One turn or mirror swaps these rows in pairs. Which row does each one swap with?
The rows were stretched afterwards, more along some directions than others.
fali: 0.10 -0.86 1.68 -2.02 -1.61 -2.68 -0.13 -2.21 0.13 0.02 -0.40 0.59 2.62
 1.81 2.08 -0.46 -1.20
luzi: -1.23 1.99 0.69 -4.16 -0.52 0.28 0.47 -1.33 -2.65 -3.24 -2.94 2.00 1.05
 3.65 -3.26 -2.48 1.50
tanin: 2.49 2.65 -3.01 2.41 -2.88 1.69 -0.37 -0.25 1.37 0.38 -0.72 -0.02 0.81
 1.43 -1.62 0.97 3.03
nofin: -0.74 -1.14 1.57 -0.13 -1.79 -2.39 -0.08 -1.81 -1.73 -1.25 -0.83 -0.31
 2.54 1.85 1.16 0.10 -1.96
pud: -1.21 1.94 -0.85 -3.72 -1.41 0.23 -0.80 -0.80 -2.44 -2.35 -2.62 2.14
 2.30 3.39 -3.63 -1.52 1.89
Das: 3.12 1.82 -2.72 2.12 -2.51 0.39 -0.91 0.13 1.66 -0.60 -1.17 -0.26 1.00
 0.92 -1.98 0.34 3.45
vapu: -1.16 2.43 0.07 -2.84 -1.87 1.44 0.48 -2.43 -1.47 -1.32 -2.75 1.41 0.29
 3.62 -3.32 -1.39 1.68
veke: 1.06 0.13 -1.53 -3.28 0.22 0.77 -1.43 1.34 0.12 -4.02 -0.11 -1.70 0.17
 -1.85 0.69 -2.72 -0.75
kar: 1.36 0.54 -1.73 -1.05 0.14 0.16 -1.15 1.86 -0.86 -4.24 -0.25 -1.24 1.12
 -1.66 -0.22 -2.98 -0.79
fuza: -0.72 0.78 0.38 -2.96 -0.33 0.65 0.22 -1.57 -2.21 -1.67 -2.59 1.79 0.85
 2.62 -3.70 -1.56 2.13
nosul: 2.59 2.38 -3.23 1.87 -3.13 2.45 -1.15 -0.70 2.26 -1.07 -0.61 -0.35 -0.23
 1.46 -1.30 -0.12 2.77
zud: -0.88 2.17 0.89 -3.91 -0.36 0.48 0.08 -1.39 -1.80 -2.30 -2.57 2.11 1.92
 3.88 -3.60 -2.10 1.45
popo: 0.26 0.63 1.40 -3.67 -2.03 -2.22 -0.55 -1.93 -0.28 0.40 0.63 1.41 0.62
 1.82 2.68 0.13 -0.82
ninol: 3.36 1.51 -3.91 2.58 -3.15 0.49 -1.50 0.36 0.61 -0.33 -1.38 0.02 2.06
 0.81 -2.51 -0.72 3.35
toki: 1.33 2.37 -1.53 -3.72 -0.60 -0.31 -0.90 1.79 0.69 -4.90 -0.80 -1.90 0.32
 -1.25 0.49 -3.43 -1.66
zale: 0.21 -1.67 1.75 -2.39 -2.19 -2.41 -0.13 -2.35 -0.93 -0.55 -0.32 0.28
 0.99 2.11 2.29 -0.46 -1.08
puf: 0.10 -1.63 2.43 -2.73 -1.41 -2.39 -1.59 -1.68 -0.62 -0.77 0.73 0.96 1.05
 2.02 1.42 0.78 0.02
Tete: -0.70 -1.53 1.21 -0.29 -1.31 -2.35 -1.03 -1.90 0.60 0.32 -0.34 0.47 3.11
 0.73 1.31 0.64 -0.88
Palu: 0.96 2.79 -1.71 -3.93 -1.30 0.68 -1.11 1.34 0.60 -3.76 -0.36 -1.30 0.89
 -0.96 0.64 -3.30 -1.42
lafid: 2.06 2.30 -4.46 3.47 -4.26 1.30 -0.93 -0.20 0.72 0.61 -1.29 0.05 1.24
 0.17 -1.23 -0.01 2.78
zagi: 0.06 -0.39 1.98 -2.84 -1.51 -2.67 -0.31 -1.68 -0.05 0.10 -0.33 0.85 2.24
 2.02 2.51 -0.08 -1.36
zere: -0.39 1.91 -0.04 -2.59 -1.96 0.77 0.84 -1.58 -2.61 -2.10 -2.85 0.87 1.04
 4.58 -3.64 -2.25 -0.04
tegad: 1.24 -0.42 0.79 -2.62 -2.90 -2.91 -0.27 -1.79 -0.84 0.73 -0.49 1.28 1.65
 1.62 2.13 -1.32 -1.14
Vemez: -1.93 1.11 0.69 -3.48 -0.94 1.29 0.42 -1.80 -1.84 -2.91 -3.64 1.12 1.33
 3.23 -3.21 -2.64 0.91
fegaf: 1.29 1.96 -1.61 -2.72 -0.54 0.33 -0.48 1.85 0.66 -4.43 -0.70 -1.34 1.00
 -1.41 0.53 -4.13 -2.16
vezan: -1.23 2.68 -0.31 -3.55 -1.66 -0.27 0.29 -0.83 -3.73 -3.60 -3.54 1.70
 0.62 3.55 -3.44 -2.60 0.86
Vome: 1.59 2.51 -3.39 3.24 -2.65 1.14 -1.07 0.17 1.41 -1.53 -1.57 0.29 1.35
 0.60 -1.54 -0.60 2.73
Bil: 0.32 2.36 -1.60 -1.97 0.23 -0.32 -1.37 1.52 0.60 -5.07 -0.95 -1.84 1.28
 -1.65 0.06 -2.78 -0.91
Tebur: -2.53 1.50 -0.50 -3.38 -0.82 1.06 -0.43 -1.80 -2.42 -3.23 -3.41 1.10
 1.03 2.39 -3.73 -1.92 2.05
vini: 2.21 2.20 -1.25 -3.02 -0.47 0.14 -1.31 1.65 1.23 -4.04 -0.10 -1.44 0.11
 -1.31 0.19 -2.83 -0.78
sez: 3.50 1.90 -3.43 2.27 -3.29 1.57 -0.32 0.10 1.94 -0.33 -0.93 -0.49 -0.06
 0.83 -1.27 -0.53 2.05
gilim: 1.78 2.88 -1.07 -2.83 -0.41 0.54 -1.09 0.93 0.95 -4.37 0.36 -1.71 -0.43
 -0.27 0.87 -2.17 -1.17
murom: -0.11 0.63 0.93 -0.77 -2.19 -2.74 -0.46 -1.73 -0.76 0.38 -0.19 1.45 2.64
 1.90 2.29 0.18 -1.28
pofo: 2.39 2.12 -2.64 3.21 -2.56 1.22 -0.58 0.08 2.25 -0.73 -1.27 -0.06 1.26
 0.84 -1.74 0.03 2.44
dev: 1.29 2.22 -1.12 -3.63 0.34 0.41 -1.04 1.72 1.00 -4.01 -0.36 -0.60 1.27
 -1.73 0.05 -3.38 -0.67
kura: 3.22 2.21 -3.11 3.09 -3.61 1.41 -0.85 -0.21 0.95 0.08 -1.68 0.26 1.81
 1.72 -2.07 -0.76 2.59
dig: 3.57 2.13 -3.62 1.96 -3.74 0.68 0.19 -0.46 1.36 0.24 -1.49 -0.40 0.52
 1.04 -0.78 -0.55 2.33
Mana: 0.50 3.23 -2.43 -2.50 -0.28 0.43 -1.49 1.94 -0.27 -3.26 -0.45 -0.64 1.49
 -1.73 -0.70 -2.17 -0.01

Vome is swapped with -> Bil
pud is swapped with -> nofin
kura is swapped with -> veke
zere is swapped with -> puf
Das is swapped with -> fegaf
vezan is swapped with -> Tete

